Each named turn below is shown by a few rows before and after it. Which turns, in which order, take the first row of each later pair to the second? The first pair is answered.
j874 (before -> after):
[14.6 28.2 -5.3 -1.4 -0.7 -5.5  9.9 25.2 45.7]  ->  [ -0.4  35.5  11.2 -20.4  27.5  -3.6 -18.7 -15.1 -14.3]
[-18.9  38.1 -12.3   3.3 -46.6   3.3  27.7  -6.0  29.2]  ->  [-31.3 -12.5 -17.5 -26.2  20.9   5.4 -39.3 -18.4 -37.1]
[-14.5  18.7  -8.2 -17.1 -19.9  12.0  11.4   5.1  30.1]  ->  [-30.0   1.2  -3.4 -29.9  15.0  11.4 -15.5 -13.4  -9.8]
[-13.7 -20.7 -36.4 -18.0  11.5   4.2  -3.2  30.4  23.3]  ->  [-24.1  39.0 -16.9 -11.4 -16.9   2.5   8.7 -23.4  11.4]
j844 (before -> after):
[-32.5 -38.0  -3.7 -11.3 -14.7  23.9  10.0   6.7   4.0]  ->  [-24.4 -43.4  -1.3 -12.4 -17.4  13.4  18.6  24.1  10.5]
[ 23.2   2.6   7.6   9.3  30.3 -27.8 -26.8  -5.3 -16.8]  ->  [ 20.2   4.0   7.2   5.1  23.7 -32.0 -29.1  -6.5 -21.9]
[  3.6  38.2  27.8 -18.3  15.8  10.9 -27.9 -30.0 -10.3]  ->  [ 28.6  34.2  26.8 -22.5  28.2  -0.2 -21.4  12.6  19.9]
j299 (before -> after):
[ -9.4 -22.2  -0.8   7.8  35.3  -1.8   9.5  29.6  16.3]  ->  [-15.4 -22.5  -3.5   8.5  39.2  -1.1  10.8  22.4   8.4]
[ -3.9  -0.1  30.2  -9.2  -8.9 -18.9 -15.4 -10.6 -20.3]  ->  [ -1.6  -2.0  20.5   6.5 -33.6 -17.0  13.3  -1.6  -6.7]
[ 38.6   6.4   2.6   8.0  14.7 -21.5  -0.8  19.9  36.1]  ->  [ 34.4 -17.6   3.7   0.9  28.9 -14.9 -18.5  -9.9 -19.7]

(2 to 3 turns a pair)
[  8.1  39.8  18.5  -4.9  -7.0 -14.2   2.8  21.0  11.8]  ->  [ 13.0 -15.3   0.6  14.8  -2.3 -13.1   7.6  43.3   3.2]	j299, j874
[  3.1  29.5   7.8  25.3 -38.8  -6.8  28.1 -32.0  -8.8]  ->  [ 13.8  37.3  20.7 -16.8  25.0 -13.8 -23.8   5.7  27.5]	j874, j874, j299
[ 19.2 -24.1  15.7  18.8   2.2  -8.3  -9.6 -30.0 -56.8]  ->  [ 27.9 -31.5  13.2   9.5  38.2 -15.3 -28.4  -3.6 -36.8]	j874, j299, j299
[-11.9  25.5 -27.5   0.7 -34.4   3.7   9.7  12.1  46.1]  ->  [-25.3  45.0  -9.6 -11.9 -19.1   6.9 -11.6 -34.0   6.7]	j874, j874, j874
[ -8.9 -58.2  -7.8 -28.3  40.1  17.4 -47.4   2.4 -24.8]  ->  [-14.3 -18.2 -17.0  19.1 -74.7  26.3  41.0 -24.2   0.3]	j874, j874, j299
[ -1.9 -40.1  -1.0  15.0   0.3   4.0   2.0 -21.5 -41.5]  ->  [ -9.6  12.1  18.3  -3.3  13.2  -3.6 -22.2 -45.0 -32.9]	j299, j874
[ -6.0 -22.2   3.9  -8.1  57.3   2.7 -35.9  31.1   7.2]  ->  [-16.6  19.0  20.2 -12.8  48.3  -3.0 -45.7  -7.3 -17.9]	j874, j874
[ 16.4 -57.4   1.3  13.0  42.4 -15.1 -30.2   4.0 -58.0]  ->  [ 12.2 -80.2 -20.6  17.0  21.0 -11.2 -11.7  51.0 -27.5]	j299, j874, j874
[ 12.4   2.7   9.5  22.0 -25.6  -6.9  38.8  15.4  19.2]  ->  [  7.5  31.3  25.0  11.6 -12.7  -4.0  11.8 -33.3 -13.9]	j874, j874, j874
[-23.8 -35.9 -14.0 -16.3  45.2 -10.5 -44.2  -8.4 -32.7]  ->  [-10.2  19.7 -17.8 -24.4  26.1 -17.2 -14.8  41.2  66.7]	j299, j299
